In the rows, 128 means zero.
A single turn carries every row of the set below to another of its rows. Some are shown first; where does it send the rows asked next?
nuve: [ 89  97 122 127 151 134  92 100 143 118 112 115 120 149  90 148 118 149
 125 106 119 117 101 144 145 125 127 139 116 128  88 159  93  68 181 127]
lif: [118 102 134 113  97 131  95 122 153 177  85  98 112 156 148 116 122 132
 119 113 102 120 119 149 131  98  93 154  94 149 131 171  94  69 141 141]
Tukuz: [110  98 152 129 127 133 137 130 108 100 109 118 119 115 173 116 138 135
  84 113 125 159 166  96 128 117 118 125 124 154 123 133 130 135  93 110]
nov: [149 105 132 166 116 167 125 131 103  86 110 158 131 135 157 149 164 153
 114 138 127 101 129 122 140 121  99 120 130 176 126 134 138 116 126 115]
ninos: [114 121  87  98 133 128 143 102 146  86 134 127 155 150 111 112 142 154
 170 117  83 130 137 131 115 110  94 146 165 115 106 158 128  95  97 144]
Kad: [123 116 160 166 126 140 129 119  90 115 120 155 127 149 148 142 149 130
 143 147 126 109 125  92 163 129 122 125 166 174 127 137 135 114 124 132]
vada: [119 128 116 143 107 167 133 128 103 103  72 142 131 112 150 112 140 125
 128 141 127 147 145 146 132 122 117 109 152 155 120 153 104 102  78 104]
bovi: [123 136 131 116 112 125  99 139 153 162  95  81 115 146 137 126  97 125
 111 101 135 130 121 157 131 119 115 152 116 160 126 169  77  71 134 115]
lera: [ 91 113  88  79 146 128 137 102 138  81 152 119 158 151 110 127 131 148
 155 119 110 132 148 144 121 105 103 145 162 123 120 143 128  94  92 131]
pude: [127 147 128 119 119 126 110 120 142 188 109  99 141 152 145 123 110 144
 114 116 109 111 129 145 143 125 122 197 117 159 119 155  80  76 144 121]
kiper: [117 109  94 131 141 149  81  89 129 116 114 117 114 171 121 144 106 147
 135 125  96 109 110 171 143 121 112 167  96 137  85 158  94  70 158 155]
tozo: [127 126 108 152 153 134  95  96 151 111 154  98 121 172 139 131  97 167
 126  86 120 114 114 149 133 143 102 176 117 121 133 156 101  88 148 120]
des: [132  85 115 173 114 148 133 115 110 103  82 101  98 147 164 132 160 156
 129 151 123 116 153 109 141 132  85 134 131 187 113 153 151 102 128 132]
peb: [132 119 151 108 118 135 106 134 150 161 116 120 138 137 139 137 126 136
  89  86 120 112 110 148 132 102 117 155  89 143 133 142  84  88 148 100]
firag: [101 117 107 137 145 126  58 103 132 126 146 105 114 177 136 142  89 138
 140  97 108 127 104 147 142 132 119 139 110 132 125 158 107  75 133 159]
sagof: [129 121 110 174 129 153 144 126  96 124 115 133 123 149 156 146 147 144
 138 155 151 115 160 126 162 144 117 161 149 185 117 128 138 111 124 117]
Bap: [103 100  94  84 154 108 143  92 133  85 139 111 138 156 119 126 146 131
 150 112  80 140 151 119 132 105 114 149 135 125  80 132 131 100 104 154]
bug: [111 110 135 167 129 133 120 138 110 102 101 112 102 146 152 139 130 131
 118 147 155 137 159 104 153 139 115 124 165 198 106 152 138 105 120 144]
Bes: [116 119  73  88 151 115 144 110 135  84 135 105 150 133 108 136 145 151
 146 100  87 139 148 125 118 119 120 142 135 129  75 137 132 102 108 129]
Lezaf: [114  96 141 140 116 142 109 124  85  95 104 112 125 130 142 154 143 169
 119 151 122 105 130  89 134 124 106 109 148 198 125 154 154 109 137 123]
bove: [143 121 130 144 109 135 140 106  83 123  96 118 121 126 186 107 144 143
 130 128  73 139 147  89 130 129 115 140 122 151 114 144 133 133  87 127]
famu: [108 101  91  85 146 125 142 108 140  71 147 124 132 159 121 128 135 124
 149 110 108 146 153 148 124  96 104 141 134 119 103 134 128 103  89 149]
pibi: [142 135 157 122 107 119 111 133 141 185 116 125 122 155 147 124 115 119
 126  95 101 122 105 130 142 109 123 165 105 135 123 154  87  98 143 135]
Fupek: [ 84  89 145 128 104 154 146 107  98 135  76 145 122 131 148 100 146 128
 144 168 113 145 157 116 145 105 108 134 157 146 126 157 123 107 101 131]
biv: [124 112 155  83 107 131 107 117 129 164 100  96 128 145 128 136 108 153
 110 122 102 101 109 140 127  94 107 169 100 157 124 166  92  86 164 113]
zives: [112 122  82 102 139 119 128 125 154  82 132 127 155 135 112 119 149 146
 145  96  86 147 139 122 112 116 109 124 155 120  87 151 128  94  98 148]
Pab: [113  94 107 142 131 145 108 126 160 137 130 137 115 152 105 136 127 164
 135  94 120 131 110 146 132 126 109 154  98 100 103 160 119  96 185 134]
Daso: [113 146 116 127 119 147 118 110  75 119  94 117 158 105 158 122 132 158
 118 148  93 125 146 109 132 139 134 135 156 179 114 144 115 107  84 104]
beve: [106 116 137 137 144 126  92 115 157 130 155 128 131 164 119 126  98 174
 119 102 109 122 113 117 131 129 107 179 134 116 113 171 112 103 176 153]
gal: [103  94 137 106 118 154 164 112  89 114 100 117 124 118 145 122 131 158
 110 161 134 139 176 120 130 111 109 164 136 157 121 143 132 133 117  93]

firag goes to tozo
lera goes to ninos
Lezaf goes to des
Now find these:
gal goes to Fupek
peb goes to biv

